Each path below is one point turned by a fixed rotation once a step. After each direction that follows a path, write how fast that rotation turns it, in degrees each step (0 if it stays still).
Each turn is a multiple of 5 degrees from 10 to 175, or 0.
Each row of a path follows its step; steps can be skipped.

step 1: [-13.4  -8.3  -9.4  -3.1 -15.2  -6.7 -35.4  -8.3  -4.1  10.6   4.8 -31.1
  11.0  18.4  11.2  -6.8   8.6   0.7 -16.8  -4.0  -4.0  -1.8 -11.2  23.8
  -2.5 -30.4 -16.1   0.4 -22.1  29.3  -9.3  14.5  -5.0  13.1 -15.5   1.4
  18.4   4.1  -3.6  -2.5   6.8  31.3 -13.6 -18.7   3.0 -19.4   7.1 -12.2
 -39.3   3.8 -16.9   1.4   2.3  -4.6   3.6   4.8 -12.8  -2.6]
step 4: [-23.4  13.5   5.5  10.7  -9.2  -2.7 -15.1 -10.3 -14.8 -13.5 -12.1  -3.5
  -0.7  -7.7  -9.0  13.2  11.0   7.1  14.6 -20.4   2.4   7.1   2.7  13.7
  -9.6   5.8  -3.6   8.2 -20.2   5.7  18.6  20.1  20.6 -40.3   5.8  14.0
   7.4  17.7  22.8   0.2  10.7  35.3 -13.8  26.7 -15.7  19.7   4.4 -14.0
  -7.7  21.3   3.6  19.0   2.1  -9.2 -10.0  -7.9 -11.3 -17.6]
step 5: [-19.1  11.6   3.9  24.7   0.5   3.3 -17.2 -22.2   1.4   4.9  24.3  10.2
  -1.2  15.8  -7.0  -5.0  -8.1  15.8  18.7   3.0   4.7   2.4 -12.2  32.8
 -11.9  25.1  -4.2  23.3   0.6  15.1 -15.3   9.1  12.9  -3.3  -4.8  -5.0
   4.7   0.9  11.9  13.1  16.8  48.3   8.2  20.6  -4.5   2.9 -15.8  -3.1
 -17.4  22.6 -10.3 -19.1   6.4 -15.0   4.0   0.9   4.0 -11.9]
step 6: [ 18.0   4.5   0.2  -0.1  -6.9   7.3 -12.5   4.9  10.6  -1.7  23.4   1.1
  -4.6  11.3   7.4 -12.7  -9.0   1.4  12.9  -2.0  -1.0  14.5  -2.0   6.8
 -31.8  16.5  -4.2 -12.6   7.8  47.9 -16.8   7.3  27.6   4.3  -1.3  24.5
   9.7   5.7 -16.9  11.4   7.6  20.4  -0.3 -10.8  -1.9  17.0 -18.0 -24.5
 -36.9  12.6   5.6 -11.4   1.0  -8.8 -17.1 -20.9   2.5   2.5]
step 8: [  0.1   8.8 -20.4  -5.8  14.6  -4.5  25.0 -12.1 -15.1 -13.9 -14.5 -10.4
 -17.6   1.0   8.9   4.2  -6.8   3.6   0.7   8.6  -4.9 -14.3   7.6  10.7
 -15.5 -14.3 -37.7  13.8  -0.5   8.9   0.7  -8.1  21.4  13.9   9.7 -10.6
  17.5   7.1 -16.8   1.6   9.2  20.3 -10.2  17.5  -6.8  -9.8   6.0 -11.0
 -28.0  32.0  -8.2  16.1  -0.5 -11.7 -18.2   0.8 -41.2   1.8]
step 10: [  9.4   0.9 -11.4   5.5  -7.3 -13.7  -8.8 -10.6  11.6 -33.3 -15.9  15.2
  11.5   4.1  34.9 -18.2  19.1  -0.1  21.9   6.9  -8.9  -2.4  -3.5   6.3
   4.1  -6.5 -22.7  -5.8  24.9  26.1 -10.9  10.2  -8.5  -9.2 -15.1  -6.5
   2.7 -11.4   3.4  -3.7   3.6  36.9  17.8 -14.7   7.0  -7.7 -16.4   6.1
 -12.8   5.0   6.6  13.6  18.6 -29.3   9.4 -12.3  -1.3 -20.9]
step 11: [ -0.5  -8.1  -7.9   8.7 -32.1 -10.0  -0.4  -3.4  10.8   4.1 -18.9   9.1
 -13.1 -14.6  17.6  10.8  25.8  10.2  18.9  -6.1  -3.2   6.6  -0.6 -15.1
 -25.8 -11.5 -12.0   0.7   6.9   1.8 -11.7   0.7  19.4 -25.3 -25.6  11.0
  29.2 -13.4 -18.8 -11.6  21.4  20.2   7.1  -2.5  -0.9  10.4  -2.9 -25.4
   0.3  -2.1  17.9   2.5  11.3 -23.4  17.1 -19.6 -18.9  -5.7]
step 13: [-18.4  -7.7  32.5  -7.6  -6.4  16.2 -10.1   7.4   8.7 -15.8  -4.6   6.7
 -19.4  -8.4  -2.3  11.3  -3.2   6.9 -11.5  14.3 -24.6 -18.4  -9.0   5.5
 -14.7  11.0 -26.5  -4.0  -4.3  18.6 -13.3  11.3  20.3  23.7 -13.0  -2.3
   3.5   9.3  23.2   8.6  28.7  18.7 -15.9  -8.7  12.3  16.4   9.7 -15.6
 -19.4  15.3  -0.3  29.4   6.8 -23.9  -4.6   3.3   4.1   9.2]
step 17: [  0.1  -5.6 -23.7  10.3  15.4  -2.6 -11.1   5.4  14.0 -31.7  12.8  -8.5
  19.4  -3.2  11.4   2.5  -4.5   8.7  -8.7  13.1 -29.2   2.7  34.6   3.3
 -11.2   6.6 -24.5  14.8  -1.8  13.1   7.5 -12.2  -9.9   6.5 -23.0  24.0
  -5.2   3.7  11.7   6.5   4.6  45.1 -10.8  -7.2  -8.4  12.0   2.2 -21.8
 -17.1  25.3  -4.2  -5.8 -15.1   4.7   5.6 -13.5   2.4   2.7]
step 20: [-18.9  11.4   1.0  -1.7  -5.7  12.1 -25.9  15.0   7.1   2.1  -0.7 -10.8
   4.6  15.2   5.3  -7.7  29.5   7.5 -10.4 -12.4 -16.7  12.1 -19.5  22.6
 -33.5 -12.7 -17.8   3.9   6.4  34.6   6.8  18.2  28.2   6.2  -0.5   2.6
  30.5  11.8  -8.0 -14.7  -2.8  -4.4  -6.7  -7.2  -0.7   1.9  -4.6 -16.7
 -16.9  14.7  -4.4  -8.3 -26.9 -10.2  -8.5 -14.9 -14.6  -3.0]
Speeds:
[-5.5 -2.1 -1.0 -1.4 -2.9 -0.3  0.9  3.1 -1.8  0.2 -4.9  8.2 -4.4  7.6
 -1.7  3.4  5.7 -1.8 -2.6 -2.2 -0.5  8.1 -0.9 -0.8  5.1 -4.7  6.5  2.4
 -0.3  5.0  0.4  3.0  7.5  1.3 -2.1 -2.9  5.1 -5.4 13.6 -1.9  4.5 -1.9
  3.5 -2.6 -4.8 -2.4 -1.0 -0.3 -1.0 -1.9  1.3  4.1 -2.1  0.8  7.9 -0.8
  1.0  1.4]
40
[-5.1  5.7 -3.2  5.5 -1.0 -3.1  1.2 -3.3 -6.3 -3.2  8.4 -5.6  1.8  6.9
  4.1  5.4 -2.6  0.3 -2.5 -1.8 -2.3  5.0  1.7  3.2 -0.2 -3.0  2.2 -0.3
  2.2  3.1  1.8  0.6  2.5  3.2  3.3  4.7  4.1  5.2  5.1 -0.6 -4.8  2.8
 -3.0  7.3 -3.0  7.9 -5.0  3.5  3.2 -3.8  1.5 -7.7 -3.1  1.2 -7.6 -0.7
  3.9  3.4]
25
[  0.2  -3.5   3.8  -1.4  -6.1  -1.3  -4.5  -2.4  -0.6   3.1  -0.8  -4.0
   0.5  -6.3   6.8   4.0   4.2   5.0   2.3  -4.8   1.1   1.2  -0.6   3.2
  -0.9  -2.1  -1.4  -2.3  -1.5   0.0  -7.6  -1.4   3.1  -1.0  -8.8  -0.5
   2.4  -0.1   4.4   5.2  -9.2  -4.5   0.9  -1.7  -3.2   1.0   2.2   1.8
   7.3   0.7 -10.4   4.8   3.9  -5.5  -2.7   8.2   3.1   2.5]
35
[-6.2 -0.9  0.6  9.1  4.9  0.6 -2.1  1.8 -3.6  6.0  3.0 -2.7  6.2  3.5
 -7.1 -1.4  0.9 -0.5  4.1  3.6  6.2 -4.0 -0.5  2.5  2.9 -2.4 -9.2  5.9
 -1.1 -2.5 -2.9  4.6  8.3  5.3 -1.5 -1.4  4.0  3.4 -2.1 -4.2  2.6 -0.4
 -4.5 -0.8 -1.0 -4.3  9.0  0.7  2.5  3.2 -3.5  1.4 -7.3  0.2  1.2  1.2
  3.7 -2.2]
95
[ 0.0 -1.5 -1.4 -0.5 -5.3 -1.9  6.0  4.9 -7.4  6.0 -1.9  0.7 -0.6  0.4
 -1.5 -2.2 -6.6 -5.8  2.5  3.5  2.4  4.2 -0.7 11.4 -2.6  1.5  0.0 -4.9
  5.6  3.0 -0.7 -3.0 -4.3 -5.4  4.3  2.9  5.0  0.3  1.3  0.2  4.2  0.7
  7.9  1.4  1.3 -2.3 -0.9 -3.2  3.7  5.7 -9.1  4.4 -0.9  2.4 -5.5 -4.6
  0.5 -5.1]
20
[-0.5 -5.4  0.3 -5.8 -3.9 -1.8 -3.1 -0.5  0.8 -7.1 -2.5  3.8  0.7 -4.5
  0.5  2.0 -7.5  4.2  4.8  4.1 -4.6 -3.5  4.5 10.0 -2.2 -2.1 -0.1  3.4
 -1.5 -4.4  1.5  1.7  0.9 -0.9  2.7 -5.9 -0.7 -0.6  7.9 -4.4  0.5 -5.0
 -4.1  3.0 -1.3  7.3  8.6  1.6 -5.0  2.4 -2.6 -7.0 -2.3  6.3  0.9  0.8
 -4.3 -1.4]
85

step 0: [-11.7  28.0 -18.6  14.9  32.0  -6.0   6.0   2.4   5.7   2.3  11.4  38.5
   8.8  14.2  -0.4 -11.9  -7.6  10.6  22.3   3.3  -3.3 -26.9  26.6 -12.5
   4.5 -12.5 -23.3  -3.8  -2.8  -5.9  17.1   9.9 -20.3 -14.7 -10.4  -8.4
   2.6 -14.9 -11.2   9.1  10.5  -0.6  -0.9   8.7 -16.9  31.7 -21.1  -2.4
 -16.0  -1.8   1.4  21.4 -11.8  -0.2  -9.1  19.0  -0.5 -17.8]
step 1: [  1.4  29.5  23.0  14.8  12.4   5.4  -0.6  22.5  -7.2   0.6 -23.2  18.7
  -6.5  10.6  15.7 -38.4 -14.0   5.8  17.2   3.3   8.5 -14.6  26.3  -8.6
  -8.8   9.4  -6.1  -7.7  -1.7   1.3  19.3 -22.0 -13.6   9.7  13.3  -5.7
  23.2  11.8  -2.1  -9.9 -14.6  14.8  14.2  11.8 -10.0  11.0  14.1   7.7
   8.3   1.7  24.7  13.8   9.8  -7.4 -17.0  25.1 -21.8  -1.6]
step 2: [  9.6  -4.9  14.8  -3.9   5.3  14.2 -16.1  29.8  -3.2 -18.0 -28.1  -1.9
 -10.9  -5.0  13.3 -26.3 -10.4  11.9   1.4  -5.4  20.9  10.2  15.8  17.4
   8.5   1.0 -18.8 -12.5  15.9  -2.3  19.2 -37.4  18.0  -4.1  -3.4 -14.7
 -16.0  -1.4   0.1  -6.8 -21.1   0.4  18.9   1.5  19.2 -25.5  16.4 -11.1
   7.0 -14.3 -10.7   0.5  11.0 -27.9  -7.6   0.6   1.6 -20.3]
step 3: [  7.6 -15.3 -12.5   0.2  12.9  -0.5  -5.8   3.4  35.4 -20.5  -4.4  -5.1
 -12.7  16.6 -15.3 -21.1   6.5  -9.2  11.6 -14.0  12.4   6.9  18.0  11.8
   4.4  -4.7 -28.9 -24.1   7.9 -11.6   4.6 -11.8  20.4 -28.3 -31.3  14.7
 -14.7  -0.4   9.8  -3.6  21.4  -3.2  -1.7 -14.1  14.8 -19.4 -18.5 -12.5
  -6.9   7.5  -3.9   5.0  -1.7  -2.2   4.8  -2.4   7.7 -36.8]
step 4: [-11.7   5.5  -9.7  26.0   1.9   8.6  24.5  -6.9  19.5 -23.5  -2.1  23.1
 -25.1  26.0 -10.8 -12.8  -3.6 -13.6   2.5  14.6   3.7  -4.9  13.5 -14.0
  -4.7   5.9  -0.2 -23.4 -14.8 -14.5   3.0  15.2 -10.6   3.1  -4.1   2.0
   1.6  16.2  16.7  30.2  20.6  -1.1  16.8 -23.9 -10.1  -6.5 -14.2   1.7
 -22.9  13.7  15.7  11.9  13.7  20.2   0.0   7.3  16.1 -28.2]
step 5: [ -8.1  14.3  -6.1  16.1   1.9  30.2  35.7   2.5 -14.4   8.2 -16.9  22.5
   5.9   3.1   2.9 -14.4 -12.2  17.0   0.2   6.0  32.2  -8.1  10.4 -43.1
  13.9  13.9  -9.9 -13.2  -0.6  -7.1   0.4  -9.1  -6.0   6.2  10.1 -18.1
   0.0   9.1  -2.4  25.0  -3.9 -22.6   4.5   1.3 -14.3   8.4  29.8 -12.9
 -13.5  -2.0  11.1   5.8  15.3   9.0   4.9  -0.2  23.1   1.0]
step 10: [-17.6  25.4  12.4   2.2  16.9   0.3   6.0  -3.7  21.0  -7.6 -16.7   5.5
   1.3   5.6   6.7   7.5   2.8   0.6  -0.7   1.4   6.7 -15.0  13.3  11.0
  16.6   3.4 -21.2  20.0 -25.3  12.1 -11.1 -26.3  11.7  -1.3   6.9  -5.2
   9.2  -1.0  -7.1   5.6 -29.5 -28.8   6.1  17.4   2.4   3.0  14.9  17.3
  -5.7 -10.5  43.6  -9.9  12.9 -22.3  21.3   6.6  16.8 -23.9]
step 12: [  9.4  25.3 -30.2  29.0 -23.4   4.2 -25.5  17.6   4.8 -10.1 -13.9   9.5
   0.7  -1.9   4.1 -22.7   8.0  -0.5  12.9  -9.4   2.9  13.1  17.4  20.4
 -10.3  -0.9 -10.4   6.2  18.3 -11.1   3.5  10.5  -5.9   6.4   1.5  11.1
  -0.3  17.6  -7.9 -22.9  10.4  -1.4  -2.0  -6.7  -6.6 -11.4  -3.4 -12.7
   5.1  21.8  -3.9  30.9  12.3  27.6  11.3 -36.5   3.0 -20.1]
step 14: [  4.4  25.7  -3.3   5.2  32.2  13.5  10.9 -31.8  10.3  12.2  -3.9  -5.3
   7.8   9.0  -4.6 -15.3   5.6 -16.4 -21.8   2.9   8.6   9.3 -12.1 -10.7
  32.2  -3.0  -5.5   4.4 -20.6   3.9  24.6 -23.3  12.3 -11.1   1.9  -0.4
 -31.3   8.6   4.9  -5.6  -5.9 -18.5  -2.4  -3.8  -2.5 -19.8  16.7  -1.6
 -41.8   7.7  15.7 -11.3  19.2   1.4   4.2   7.5  -8.0   5.6]
step 21: [  2.2   8.9 -16.6  10.3  -4.4   1.8   7.1  17.6   2.7 -11.0 -14.6   4.7
 -15.0 -20.9  -4.7 -17.5 -34.6  16.6   9.4  19.8  14.0 -21.4 -24.8  -5.2
   0.6   0.5  -6.6  -7.1  13.3  24.1  -3.4   3.0  14.9 -13.2   1.4 -14.7
  -1.8  20.7 -27.0   9.1   9.1 -26.7 -18.9   7.4  -0.1 -16.2  -5.0 -14.2
  -1.7   0.7  -8.6   0.9  18.2  -1.6  29.8 -31.6  21.1 -11.2]
Speeds:
[ 7.8  2.0  5.1 -9.4 -2.0  1.9 -0.8  0.7 -1.7 -1.7  2.1  2.0 -2.8 -3.5
 -0.4  0.8  1.2 -2.4  2.6  1.5  9.6 -3.9 -3.2  9.0 -4.5  5.2 -4.8  0.3
 -2.8  1.7 -4.0  2.8  5.4  0.2 -0.2  2.8 -5.1  4.5 -0.6 -5.7  3.3  2.5
  4.9 -3.5 -2.9 -4.5 -2.2 -2.6  9.6 -1.5 -3.5  4.8 -3.3 -5.1  1.0 -6.0
  2.5 -1.5]
80
[-6.6 -6.0  0.7  4.4 -0.7  2.9  0.3 -1.3 -4.7  5.8  6.6  2.8 -2.2 -1.6
  3.7 -5.0 -4.0  7.7  1.1 -3.6  7.2 -2.6  5.9  1.5 -3.8  1.2  4.2  1.8
 -1.6  0.8 -3.9  1.9  2.2 -3.2  4.2 -2.0  0.7 -2.8 -5.5 -6.7 -6.2  2.0
 -6.3 -4.7 -9.2 -3.7 -4.1  7.1 -3.4  1.4  0.2 -4.8  0.2 -1.3  2.2 -1.2
 -1.3 -4.9]
70
[ 0.1 -2.1 -4.0  3.9 -2.7 -1.6  0.0  4.3 -4.5 -3.8 -0.6  3.1  0.0 -0.7
  5.4 -0.3 -2.3  2.5  6.3  2.3  3.5 -3.0  4.1 -5.8 -3.8  4.6  2.9 -1.5
  2.1 -9.9  1.4  4.2 -2.4  3.2  5.0 11.0 -1.5  3.5  4.5 -0.2 -3.2  1.7
  6.2  1.0 -1.9  7.0  6.3  4.3  3.2  1.9  0.1  4.0  3.3  4.8 -0.8 -5.5
 -2.4  8.5]
95
[-2.3 -2.1  0.5 10.0 -4.0  1.7  2.9 -2.1  1.7 -2.2 -3.0  5.3 -2.9 -1.7
  5.4 -3.8  0.5 -4.8 -3.2  3.1  1.8  8.0 -8.4  5.2  1.8 -6.6  2.7  4.4
  1.6 -4.3  1.4  8.0 -1.7  2.8 -1.1 -3.4 -1.2 -0.4  1.8 -4.3 -0.3 -1.8
  0.2 -1.7  1.4 -4.3 -0.6  5.6  9.4 -3.2  8.7  5.2  0.7 -2.1 -2.6  6.2
  0.5  0.4]
135
[  3.4  -3.7   0.9  -0.5  -1.6  -1.8   0.5  -1.4   2.3  -0.8   1.1   1.4
   4.4   0.4   7.3  -2.6   5.6  -3.2 -10.7  -3.4  -1.4   8.7   1.1  -1.9
  -5.1   3.2   6.2  -5.1  -0.9  -4.1   2.3  -0.3   0.3  -6.0  -1.3   5.8
   1.2   0.2   1.9  -3.8   2.2   1.9   3.4   5.7   1.5  -3.8  -1.7  -2.4
  -2.4  -3.7  -4.5  -3.6   5.5  -3.3  -5.9  -7.4  -5.8  -9.2]
70
[-2.8 -4.0 -1.5 -0.6  4.5  4.6 -3.7 -2.0 -2.6  0.0 -2.5 -1.8 -0.4 -0.7
 -4.3  0.9 -3.9  2.6  7.6  4.8 -4.0  6.4 -4.5  0.3 -1.2  2.2  8.7  4.2
 -1.2  0.5 -5.0 -9.9  5.1 -8.5  2.7  0.5 -2.4  1.2  2.2  3.1 -3.4 -5.2
 -2.8  0.9 -3.2  2.0  1.4 -5.3  4.2 -0.2  3.0  7.3  6.6 -7.6 -5.9 -2.6
 -0.5 -0.5]
95
[  1.9   1.7  -9.3  -0.4   2.8   5.8   2.7  -2.9   1.8  -5.1   1.5   1.3
  -3.1   0.9  -2.6   3.5  -4.1   4.7  -1.7   1.3  -7.7   3.7   2.7   2.3
  -8.2  -5.2   0.0  -5.6   4.0  -4.8   0.7  -0.7  -3.0  -0.2  -4.5   1.0
   7.2   1.1  -1.3  -0.5  -0.9  -4.6   1.8   0.5  -4.1  -6.8 -10.9   1.6
   2.5   4.0  -2.6   1.9  -6.8  -0.8   2.9  -5.9   3.0   5.7]
85
